128 stands for zero in the data rows.
A hidden rule labels the rows of this table. It goes by one to three of the table's principal directions, not those with the most spread.
[120 141 142 120 153 112 133 138 159 114 110 161  97 121  79 129 123 156 134 117 116 135 122 128 109 140 110 112 114 137 160 119 124 112 143  88 135 124 125 126 141 152 160 181 119 138 100 158  92 106 125] 7
[123 143 117 120 116 146 151  96 198 165 184 150 114 106 138  70 120 145 155 100 164 108 169 119 164 171 149  91 132 145 134 146 102 120 137  86 134 113 193 152 124 168 143 128 131 160  89 144 100 115 121] 1
[ 71 153 109 137  99  84 105 151 145 108 111 149 100 176 142 154 133 122 130 182 135 163 163  97 129 163 118 152 137 177 177 158  76 167 168 110 117 154  80 125 169 115 158 151 149 127 130 105 137 122  79] 1
[115 139 124 124 148 103 107 149 125 127 101 139 124 116 112 170 152  99 104 123 131 157 147 110 103 120 101 139 110 130 138 156  97 138 140 143 112 131 144 122 117 112 133 127 141 137 142 100 133 116 113] 7
[105 133 117 144 117  85  80 134  85 107 111 105 131 145 144 188 135  89 108 184 119 172 110 111 132 133 113 177 126 137 155 164 105 164 137 135 118 160  73 114 148 100 109  98 157 112 164  85 164 146  79] 7
[110 110 147 132 141 156 111 138 114 110  77 120 145  85 126 153 161 118 121 124 123 141 143 136  92  99 114  95 122 114  93 155 166 115 118 167 133 131 117  94 109  87 133 112 145 128 113 117 128 120 133] 4
[153 122 148 125 118 123 119 118  97 115 123  96 126 121 163 149 132 121 138 160 106 137 101 139 111 103 109 157 143 127 108 124 143 141 110 141 125 159 105 110 129 125 104  97 141 121 152 119 157 135 106] 1
[134 119 158 119 137 134 111 139 111 128  83 119 111 118 138 121 135 140 117 137 126 145 123 134  92  95 116 107 144 131  96 120 139 125 132 145 128 108 107 115 111 113 113 148 117 112 127 108 142 116 158] 1
[142 109 149 117 135 129 115 118 107 134 128 107 137 105 149 131 132 124 126 130 123 123 117 145 112 107 122 127 126 111 116 120 144 122 111 145 125 138 129 119 120 124 112 107 121 136 143 120 144 121 126] 2
[135 122 124 127 110 105 117 102  96 124 161 107 107 119 157 105 118 138 165 148 135 107 122 124 138 152 127 144 116 148 129 116 124 146 123 121 127 149 118 122 142 161 130 126 137 135 130 131 144 143  97] 6
[105 127 100 144 136  80 121 141 108 105 140 134  98 132 105 146 117 137 157 171 115 129 135 109 143 174 123 165 101 155 166 131  88 166 140 121 113 139  98 131 161 161 152 146 145 137 129 121 129 147  67] 7
[118 145 116 134 131 140 120 160 117 152  97 127 143 150  99 111 125 111 100 132 137 167 115 114 158 101 171 120 162 112  96 146 132 124 116 136 142  81 110 133 109  75  94 126 104  84 113  94 145 157 193] 2
[168 109 150 125 109 180 134 145 100 115 113 129 130 126 122  77 116 136 170  75 148  89  84 127 117  73 125  82 151 110  68  76 188  79 133  97 160 126 106  70 112  99 130 161  86  93 117 167 111 141 226] 4
[ 80 116  99 128 125 156 183 137  99 170 115 125 151 122 146 108 108 168 104 126 104 109 162 162  81 184 120  94 108 138 143 137 122 156 116 166  99  71 140 204 129 179 164 138 128 140  98  93 123 141  92] 5
[163 129 137 128 168 139 159  96 163 129 134 150 118  91  61 107 120 150 124  90 114 107 121 153 136 122 134 100 111 129 115 121 172  88 122 103 146  84 170 159 115 164 107 170 133 129 106 159  92 123 147] 6
[137 142 141 112 103 138 115 139 144 142 113 132 136 186 163 140 135 100  92 111 143 145 121 119 113 101 105 141 155 121 133 115 105 122 165 122 107 126 132 134 116  91 119 138 109 118 166 110 132 107 169] 4
[ 75 131  97 149 151 170 149 146 175 131 130 147 140 134 133 118 135 155 137 105 139 134 186 123 148 179 132  90 122 150 143 160 106 128 131 135 136  91 135 160 134 135 166 113 128 137  74 125 118 140  88] 6
[102 167  95 132 108  97 174 144 161 150 129 169 142 167  89 127 114 119  98 107 118 136 152 130 127 156 132 150 126 136 180 143 128 139 127 100 115 125 154 181 148 152 159 169 131 136 122 143 103 131 120] 5
[116 140 105 134 133  72 145 117 114 137 153 131  96  99 112 123 112 142 147 153 110 131 146 125 122 186 115 160  97 157 164 146  99 177 117 115 106 130 140 161 146 207 151 144 159 155 121 116 133 144  48] 2
[ 71 159  89 117 155  84 155 135 157 188 119 158 111  95  70 110 124 139 100 135 117 162 187 126 123 200 138 122 103 143 166 185  79 174 125 128  94  59 177 205 122 179 154 163 150 165  83  77 116 134  77] 2
[150 105 148 125  88 172 122 134 105 134 132 119 130 187 195  84 116 138 127  91 162  90 115 131 104 114 109 104 145 134 110  60 124 118 175 125 108 111 114 118 116 130 135 159  83 110 158 130 130 113 191] 6
[122 151 126 115 122 108 152 134 133 164 122 150 123 124  95  94 110 132 116 110 123 134 128 141 112 131 133 114 136 133 140 132 143 128 122  92 126 104 144 159 130 153 133 168 116 127 114 122 121 129 145] 2
[121 116 123 139 151 178 125 142 174 136 122 139 139 117 118 127 158 121 129 100 150 132 166 116 149 134 128  96 125 125 101 145  99 120 157 141 112  90 170 119 103 117 127 112 127 143 103 118 106 115 139] 2
[115 139 136 137 107 102  96 121 107 127 105 147 115 131 120 106 132 109 118  95 159 133 134 126  99 126  99 102 114 169 140 138 161 113 165  74 131 126 117 123 141 143 129 192 127 111 128 123 125 124 140] 6
[125 138 132 134 133 129 115 142 141 108  98 145 107 140  98 126 133 132 135 128 135 142 125 111 134 113 124 116 136 145 116 131 135 109 150 107 143 114 108 113 131 105 125 170 123 105 109 135 112 130 159] 4
[135 101 117 139 145 121 166  81 140 125 198 127 109  79 155 111 104 170 172 121 125  67 153 144 130 203 103 134  70 143 166 114 111 141 124 128 105 149 184 173 148 251 171 128 153 189 120 173  96 116  41] 3
[143  85 155 118 139 169  88 113 113 109 143  93 119 103 170 113 137 147 173 149 147 102 105 123 150 114 141  98 133 112  86  98 119 113 137 149 143 140 105  69 119 102 113  86 113 132 120 136 137 116 147] 4
[124 119 141 108 147 144 132 104 127 138 149 121 143 105 144 124 132 141 121 114 122 108 130 155 113 136 135 106 110 113 136 121 140 116 110 149 128 130 152 142 121 140 137  99 125 152 125 134 132 108 113] 7
[133 142 108 136 107 114 106 141 110 146 150 120 132 135 128 109 128  93 146 130 156 144 119 101 170 124 150 142 146 133 112 143 109 144 128 101 133 134 126 102 127 112 104 101 121 112 132 105 155 158 141] 2
[ 85 129  94 128 150 128 121 119 153 166 144 128 139 114 127 113 142 131 113 129 150 138 182 120 163 180 157 109 111 138 136 166  82 149 132 154 118  82 166 166 120 137 125 105 137 152  94  92 135 132  96] 2
[158 125 161 120 139 124  96 139 148  82 137 117  93 149 154 163 133 138 163 169 122 142  93 104 144  99 115 161 150 124 130  99  89 122 137 120 140 180  92  73 139 101 124 102 116 125 148 153 135 107 124] 7
[152 147 150 103 123 126 152 126 134 128 115 134 134 142 127 146 131 121 104 108 102 130 109 145  87  97 109 146 138 106 130 108 149 122 115 138 120 144 144 135 113 120 138 134 129 132 153 143 126 108 147] 6
[107 129 120 129 130 147 102 179 109 132 104 121 143 144 134 140 145 102 130 136 142 160 125 101 137 109 138 125 150 112 105 139  94 145 135 146 123 126 104  87 116  73 129  87 110 112 127  95 153 140 152] 7
[127 130 136 134 119  75 110 110 104  83 130 136 102  98 110 160 125 113 157 157 114 122 114 126 111 127 103 158 100 143 158 142 160 126 127 102 135 192  99 105 162 141 145 153 164 137 147 152 119 127  84] 2
[132  92 146 121 128 150 138 109 136 108 141 122 122 112 165 136 147 165 142 140 121  79 162 148  93 140 115 106 100 148 125  98 113 127 142 168 111 145 152 116 133 159 147 122 136 163 128 147 112  82  96] 1
[124 131 125 110 148 134 151 113 186 187 128 165 130 110  77  74 126 129 100  68 149 114 166 144 134 147 135  90 112 115 133 129 132 104 155 106  99  52 208 188 104 160 129 199 109 161 102 126  80 103 171] 4
[134 108 146 125 165 135 123 137 108 114  88 122 114 121 101 130 125 164 110 142 106 128 113 143 107 107 134 106 123 125 110 104 144 111 122 158 140  85  99 132 119 116 111 160 110 107 116 121 126 124 157] 2
[125 125 123 148 136 124 148  98 161 114 148 155 115  87 107 109 116 142 154  92 139 101 153 134 133 156 109 108  96 146 150 146 168 100 129  88 142 136 154 151 144 181 156 170 148 149 104 173  86 127  99] 2
[170 126 142 143  92 129  99 108 111  97 170  97 129 135 180 136 126  99 168 143 145 125  87 110 164 101 131 164 153 123 110 119 142 130 117 105 150 203 100  66 135 111 105  68 139 113 166 152 158 143 123] 2
[107 123 119 135 128 122 121 134  89 107 127 104 123 105 145 146 133 139 159 177 110 136 127 122 129 139 138 139 125 135 118 147 125 154  95 160 140 156  91 104 140 119 139  83 149 125 113 117 156 152  82] 5
[157 151 144 140 112  82 112 120  95 120 117 118 127 125 114 167 123  84 103 142 106 166  82 132 108 102 100 181 132 124 143 147 154 144 116  96 118 164 112 121 131 140 101 125 152 111 173 117 146 140 110] 2
[147 111 143 118 119 172 134 115 108 125 126 119 138 113 135  95 125 143 147  99 137  92 101 140 119 104 133  85 131 115  88 100 172  92 124 124 152 125 129 103 116 117 126 134 110 114 109 155 114 129 181] 2
[111 135 121 132 100 122 122 149 101 136 102 123 144 173 143 129 125 122  97 135 126 145 126 133 109 118 132 128 149 141 135 125 134 141 131 129 131 118  86 131 135  99 119 137 114  97 141  99 154 140 143] 4
[132 117 128 111 135 168 155 122 114 151 133 110 134 115 156 102 128 153 135 115 122 107 134 140 111 140 129 108 127 112  95 110 120 138 115 172 112  97 157 147 100 146 141 109 123 141 112 120 132 130 137] 6
[117 147 125 133 107  80 118 148 115  99  97 163  97 163 108 172 139 109 107 135 122 135 145 114  70 133  72 152 101 180 171 128  99 144 187 102  96 143 117 129 151 145 152 199 148 125 163 112 112 104 103] 5
[129 131 126 127 136 119 151 106 142 127 144 127 131 101 115 153 138 123 127 152  96 126 143 149 122 148 127 150 114 129 138 147 126 155 118 147 102 137 156 146 129 160 130 102 169 160 137 122 128 118  70] 6
[133 147 149 119 117 141  98 172 115 113  73 109 145 189 145 175 145 100  90 163 114 189  86 112 124  57 138 153 189 102 101 128 121 127 121 154 143 141  66  87 115  23  92  89 107  76 155  99 167 132 185] 2
[134 157 123 121 116 109 152 128 142 159 136 156 126 141  81 103 113 109 106 114 121 135 126 138 130 130 147 139 135 124 143 129 138 134 134  97 106 100 154 163 123 146 125 166 125 129 138 118 116 128 153] 6
[127 123 136 129 118 165 124 130  98 158  88 109 181 149 148 133 132 104  58 100 130 145 109 154 103  92 129 103 147 104 105 136 168 109 122 151 129  90 124 153 102  88  88 114 110  92 143  93 146 135 180] 2
[156 109 132 146 127 154 132 116 164  96 167 141 130 115 149 145 154 121 156  99 151  86 164 121 133 124 109 120 103 152 123 118 115 108 151 125 124 167 177  97 131 151 137 106 141 154 143 165 106  97 104] 5
[ 72 125  98 121 131 123 177 136 108 156 119 136 146 130 123 113 113 163 102 141  98 113 170 162  92 183 146 113 108 133 158 131 127 169 109 178 103  89 128 193 138 166 170 139 137 149 109 103 135 132  86] 6
[141 142 132 123 109 141 116 157 132 119 124 136 126 168 139 139 139  96 132 124 142 140 122 102 133  92 125 145 154 126 110 119 105 123 150 125 119 138 122 101 118  78 124 121 114 110 156 115 136 127 169] 2
[133  83 152 121 126 178 107  90  95 156 147 101 154  88 193  82 127 132 133  76 168  83 122 157 104 136 106  65 107 115 105 108 157 107 146 131 119 117 156 125 109 163 125 108 110 149 128 127 131 110 140] 7
[ 85 131 109 123 157 133 145 128 123 130 140 123 132 103 128 130 129 157 148 152 108 130 146 137 134 174 143 120 110 130 143 150 116 148  97 157 132 128 130 150 142 151 160  88 141 150  86 127 138 139  67] 7
Which label does each new row get?
[106 126 128 155 149 109  82 154 110  80  81 109 130 128 126 181 154 116 142 166 117 179 121 114 139 107 111 146 140 149 121 165 145 134 115 129 162 162  55  79 154  83 108  95 144  98 116 120 166 155  81] ~ 6
[149 150 135 116 133 135 143 120 137 145 111 129 143 130 102 136 126 112  90 116 112 150 102 138 126  98 137 134 147 102 112 138 152 113 111 130 135 106 145 149 104 104  99 126 130 111 134 121 126 132 168] ~ 2
[144 115 157 133 160 127 112  93 124  82 122 128 102  83 106 134 138 149 160 121 118 110 114 140 117 123 106 115  93 139 121 121 180  90 122 119 148 145 123 110 135 151 134 156 145 134 106 172 105 119 110] ~ 6
[155 134 128 123 121 179 162 134 151 171 128 126 151 161 129  91 111 129 100  98 130 130 108 140 146 111 146 114 169 102  94 108 129 120 134 124 118  68 155 162  97 123  98 127  98 108 127 117 122 136 195] ~ 5
[139 137 117 127  96 112 113 146 108 118 139  94 151 168 170 162 141 102 125 180 119 153 121 115 154  89 165 175 176 126 109 133 112 157  87 162 153 175  83  86 134  53  88  45 131  99 165 101 196 151 119] ~ 1
[127 111 130 134 127 136  98 121  81 104 138  89 131 108 155 144 132 121 155 171 121 132 106 119 149 121 149 144 131 111 103 135 134 141  99 166 141 152  83  90 124  91 116  70 142 116 136 111 161 156 113] ~ 6
[144 136 127 116 135 160 165 122 146 171 137 119 185 134 134 147 129 105  61 100 107 138 126 158 122 108 152 138 145  72 124 136 138 129  88 175 113 103 174 173  88 105 107  70 126 135 158 107 140 123 149] ~ 7
[126 140 108 124 129 148 146 139 169 155 146 157 127 156  99  85 114 130 129 100 153 118 137 116 169 138 157 106 144 128 125 118 106 114 156  98 129  82 154 150 123 124 126 155 101 122 112 130 107 131 178] ~ 4
[150 116 133 134 144 134 116 109 101 125 116 101 130 131 124 113 126 142 116 124 125 126 106 133 147 115 144 132 126 117  96 110 160 111 107 156 144  94 114 138 110 117  93 141 117 101 119 130 137 153 161] ~ 6
[134 155 117 112 111 122 135 149 129 123 127 137 120 158 120 151 132 106 133 148 118 143 116 106 131 110 129 157 150 127 122 130  95 142 138 127 122 139 123 115 125  89 129 116 135 117 148 110 137 135 142] ~ 4
[100 127 127 136 104 121 104 139  76 138 107 102 168 169 193 165 141  95  75 131 128 153 132 143  86 129 100 149 126 134 152 140 125 157 131 160 100 144 103 145 133 117 125  92 129 118 171  81 175 130  94] ~ 7
[147 127 150 123  80 140  97 136 102 109 122 119 113 170 168 118 125 114 145 142 149 123  94 111 119  91 120 125 161 143 106  97 126 121 166 101 134 154  81  76 133  88 115 139 111  95 158 123 142 123 177] ~ 1
[119 136 113 127  95  98 132 139  99 114 136 116 116 172 138 135 111 142 130 193 106 131 121 123 136 131 165 159 152 147 140 113 110 161 112 144 140 141  66 121 151 100 121 122 131 102 147 106 162 148 118] ~ 1
[127 122 144 144  98 107  80 159  65  70  93 100 123 166 173 193 139 102 134 189 114 157  93 112 101  85  99 170 147 148 128 126 126 145 135 138 136 196  35  64 155  74 115  99 136  87 176 108 173 138 108] ~ 2
[145 113 143 122 119 133 129 113 101 115 123 104 126 140 163 141 129 143 119 153 111 113 115 144 103 119 119 138 129 135 115 102 130 139 130 161 120 135 115 127 127 135 114 120 135 123 151 124 144 117 122] ~ 1
[129 133 113 138 110 101 147 113 121 130 155 123 121 144 138 125 108 137 138 149 112 119 125 139 136 162 121 161 123 151 158 124 124 154 126 107 116 140 120 157 155 177 130 136 141 134 138 131 134 143  78] ~ 4
[126 142 150 147 127 114 100 153 143  84  84 126 130 168 136 186 157 118 105 150 110 178 128 127 108  94 106 151 153 154 139 139 136 133 128 123 145 165  75  88 144  89 113 112 135 101 143 129 155 117 100] ~ 6
[122  91 110 130 144 150 131 110 124 127 193 107 132  97 163 115 124 157 176 149 136  82 147 132 162 172 152 113 106 133 129 116  87 145 119 152 130 138 142 118 140 161 136  62 131 161 117 130 141 129  71] ~ 7
[149 103 139 121 164 194 146 124 155 123 125 140 110  74  94  99 146 155 161 100 137  91 147 123 131 121 136  70 111 116  65 113 122  99 148 155 122  77 181 110  87 132 136 142 128 145  88 142  82 110 174] ~ 1
[149 145 138 123 109 121 114 139 124 112 128 115 132 168 136 156 120 103 120 168 115 157  80 115 153  89 150 170 173 103 123 121 123 135 120 127 140 160  84 100 130  71 100  92 125  98 166 124 153 136 157] ~ 2
[171 134 137 132 121 122 160 119 151 129 149 138 131 139 110 119 115 130 120 103 117 110 118 140 134 109 136 151 132 114 132 100 153 112 108 116 129 137 156 140 122 148 121 147 119 129 146 166 109 122 152] ~ 2
[129 120 123 132 122 182 114 138 139 128 107 113 150 186 149 106 118 129 114 115 150 137 106 117 175  99 158 107 178 106  90 111 145  96 140 139 161  82  79 127 112  44  95 126  94  77 124 118 141 156 210] ~ 6
[112 136 120 140  96  97 117 144 107 106 122 126 126 166 136 148 117 119 124 171 120 143 116 116 133 129 142 162 143 134 153 127 124 154 128 127 131 163  71 110 153 107 136 128 135 110 152 125 144 138 120] ~ 2
[151 112 133 131 163 179 137 110 148 128 139 115 138  72 107 108 142 142 143 123 131 118 134 133 165 107 178  88 138 105  61 140 151 107  94 166 160  97 156 107  91 106  95  77 138 124  96 133 131 136 157] ~ 1
[138 136 142 135 123 101 110 115  99  96 109 104 136 124 131 179 132 105 117 166  94 157  93 139 120  99 119 171 138 118 131 148 171 133  96 137 144 173  81 112 139  99 104 100 158 109 156 126 156 144 100] ~ 6
